In the rows, 128 means zero.
Each named turn below is shown by a few rows before and after it. Which turns, in which order, take the first row of each later pair to the second? The first pair is answered.
turn A:
[ 68 113  98 117 158  97 132 126 110  68  88 137 122 117] |-> [ 90 108 141  83 126 116 136 113 173  68 119 144  84 122]
[ 93 134  91 153 159 115 147 149  57 117  98 129 178  94] |-> [104 101 154  75 127 128 167 136 110  75 156 150 119  61]
[155 102 140 115 128  83  89 132  85 138 139 147 103 128] |-> [165 105 152 113 117  90  91 130 111 147 145 147  93 138]
turn Q:
[ 93 121 125 117 141  89 112 143  76 105 117 133 149 101] |-> [105 124 137 102 140  85 105 142  83 120 124 135 146  88]
[116 153 120 139 117 105 111 120 134 155 104 122 111 139] |-> [121 156 121 134 116 103 113 119 135 157 104 125 112 139]
[102 108 106 156 135 133 133 134 118 133 135 110 149 129] |-> [113 112 111 150 138 130 124 133 113 148 135 115 154 116]
turn J:
[180 127 137 129 104 142 147 105 152 166 143 127 130 135] |-> [149 137 133 131  98 156 158 104 171 139 152 113 143 135]
[160 123 130 123 132  95 138 122  86 126 148 129 115 128] |-> [165 156 127 124 126 108 115 120 110 162 145 114 140 142]
[149 113 127 156 141 134 153 126 102 101 115 136 111 128] |-> [166 130 133 157 143 129 129 127 111 148 110 136 115 135]
turn C:
[101 140 132 110 130 129 109 125 117 127 130 112 135 101] |-> [134 130 143 120 123 139 135 126 120 134 141 129 121  84]
[145 147 102 114 128 163 131 130 147 184 141 110 170  94] |-> [118 152 106  91 125 158 111 131 168 170 141  98 164 105]
[123 147 139 150 108 178 141 122 159 111 165 123 158 123] |-> [124 150 118 172 128 163 135 128 131 129 146 116 177 128]
[119 120 140  97 117 121 120 144  90 107 131 149 116 104] |-> [126 121 136 113 122 118 122 146  81 116 126 155 121 101]
turn H:
[126 114 136 154 102 140 143 107 164 109 125 126  86 158] |-> [154 122 128 172 107 131 134 108 150 151 114 134  94 159]
[122 157 147 122 125 100  91 121 138 177 138 105 105 165] |-> [121 157 152 104 129 100  92 126 139 180 147 106 115 146]
[102 145 129 119 111 148 146 136 132 122 137 120 157  93] |-> [ 88 136 123 135 105 145 149 135 136  93 130 113 146 116]
Now pairs of rows:
(2 to 3 turns a pair)
[110 108 147  88 131  86 120 137 138 102 132 147  72 121] |-> [154 121 126 166 134  90 121 131 136 150 106 146  75 154]
H A C
[157 143 146  75 128 134  97 124 146 183 156 150 143  79] |-> [115 172 110 104 122 162  98 120 171 170 150 113 187 101]
J A
[131 141 164  59 145  75  83 118 171 120 138 163  55 188] |-> [150 146 160  71 151  71  75 122 165 147 132 164  56 193]
H H
[106 102 127  92 110 155 156 154 132  73 146 151 119  84] |-> [ 95 106  99  98 142  93  89 161  81 124  94 148 121 120]
Q J C
[126 109 168  78 106 125 131 120 158 110 162 134  96 125] |-> [143 148 148 129 111 137 109 113 177 174 141 116 132 159]
A H
[117 131 108 143 136  85 110 126 115  83 137 127 126 186] |-> [157 124 115 159 140  80 121 126 100 110 138 144 119 171]
J C C
[169 116 129 177 147 131 165 127  84 119 124 142 123 126] |-> [185 137 155 163 125 155 144 117 150 160 139 134 118 147]
A A J
[128 130 128 115 134 124 164 146  80 138 154 144 145  54] |-> [121 170 119 119 127 141 132 141 119 179 153 115 172  77]
J J
[167 134 123 128 132 113 166 165 130 144 139 136 123  83] |-> [134 143 112 126 127 129 179 167 144 108 144 118 140  85]
J J J
[117 105 123 170 126 107 145 131  92  71 114 137 111 134] |-> [162 130 145 138 140  99 109 135  82 166 120 155 123 106]
J H
[179 132 141 169 106 153 149 120 167 168 139 147 121 133] |-> [174 143 124 169 129 133 139 125 118 190 123 152 152 105]
A Q
[175  90 135 162 119 149 162 137 151 132 137 146 100 137] |-> [178 116 123 165 138 145 148 145 127 176 124 146 141 109]
A H
[116 125 153 124 164 136 103 118 138 202 115 179 135 110] |-> [ 86 121 166  97 147 141  93 113 175 164 128 164 111 136]
C Q
[170 121 138  97 128 129 143 117 126 144 159 126 134  87] |-> [174 134 138 116 113 140 138 113 170 151 159 113 126 127]
A Q
[105 148 141  80 145 102  74 114 120 177 110 119 155 121] |-> [168 132 123 149 150 111 138 118  75 180 104 150 162  90]
C H C
[104 139  98 121 137 102  64 123 106 150 109 121 152 159] |-> [157 118 158  83 107 125  98 115 158 145 161 149 105 119]
Q C
[120 144 127 130 122 163 138 138 134 140 137 112 160 114] |-> [136 121 147 129 109 159 151 133 145 117 140 125 115 124]
H J A
[134 140 109 181 122 128 129 115 135 133 105 127 109 182] |-> [150 134 115 180 112 133 144 116 142 130 119 140  99 173]
C C
[149 154 135 116 135 146 118 130 148 175 139 132 139 122] |-> [139 142 121 160 130 168 159 134 145 126 135 126 142 127]
J H C
[106 103 126 161 123 160 164 152 110  82 128 139  99 136] |-> [ 93 107 125 151 121 153 155 149 113  74 127 133 100 141]
C C
[157 128 117 167 107 168 162 131 139 152 157 128 154  98] |-> [139  84 116 135 142  95 136 142  64 124 123 152 114 106]
C J J
[187 136 146 118 131 115 138 157 115 195 115 164 117 101] |-> [148 173 131 135 115 165 160 154 158 178 128 127 167  94]
J H C
[ 78 141 107 143 125 157 132 123 145 101 127  96 175 128] |-> [124 105 101 171 139 138 166 129  85  95 122 131 161 101]
C C J
[117 113 140  98 133 110 102 119 128 147 126 129 138 111] |-> [145 102 149 121 126 123 138 113 133 133 140 140 119 103]
H C Q
[109 105 127 121 146 108 134 131  69 103 106 135 120 121] |-> [151  98 149 128 123 112 135 119 111 126 117 144  79 159]
A H H
[ 79 120 119  93 136 119 113 157  77 110 121 134 131 123] |-> [121 105 152  75 120 123 120 150 104 130 146 156  94 113]
J C
[ 90 136  98 151 126 112 122 124 118  73 118 110 184 165] |-> [125  89 126 128 124  96 154 120 107  46 134 143 125 148]
J A Q
[ 89 153 105 151 134 140 107 132 124 120 107 102 202 112] |-> [152 123 160 126 100 170 148 123 178 120 164 135 141  86]
A C A
[147  83 120 163 137  83 126 129 102 118 106 137  80 149] |-> [166 103 129 136 153  80 113 130  84 165 114 146 109 105]
Q H
[191 109 173 116 119 132 158 128  95 155 141 164  74 141] |-> [149 163 111 156 147 134 122 130  75 205  96 118 167 154]
J A
[155 150 124 167 123 149 124 122 186 164 140 130 109 159] |-> [121 139 111 176 120 161 155 122 183  99 140 120 109 158]
Q J
[112 119 118 113 136 105 145 125 120  66 147 122  89 104] |-> [135 158  99 173 123 123 119 114 166 122 127  96 111 163]
A A
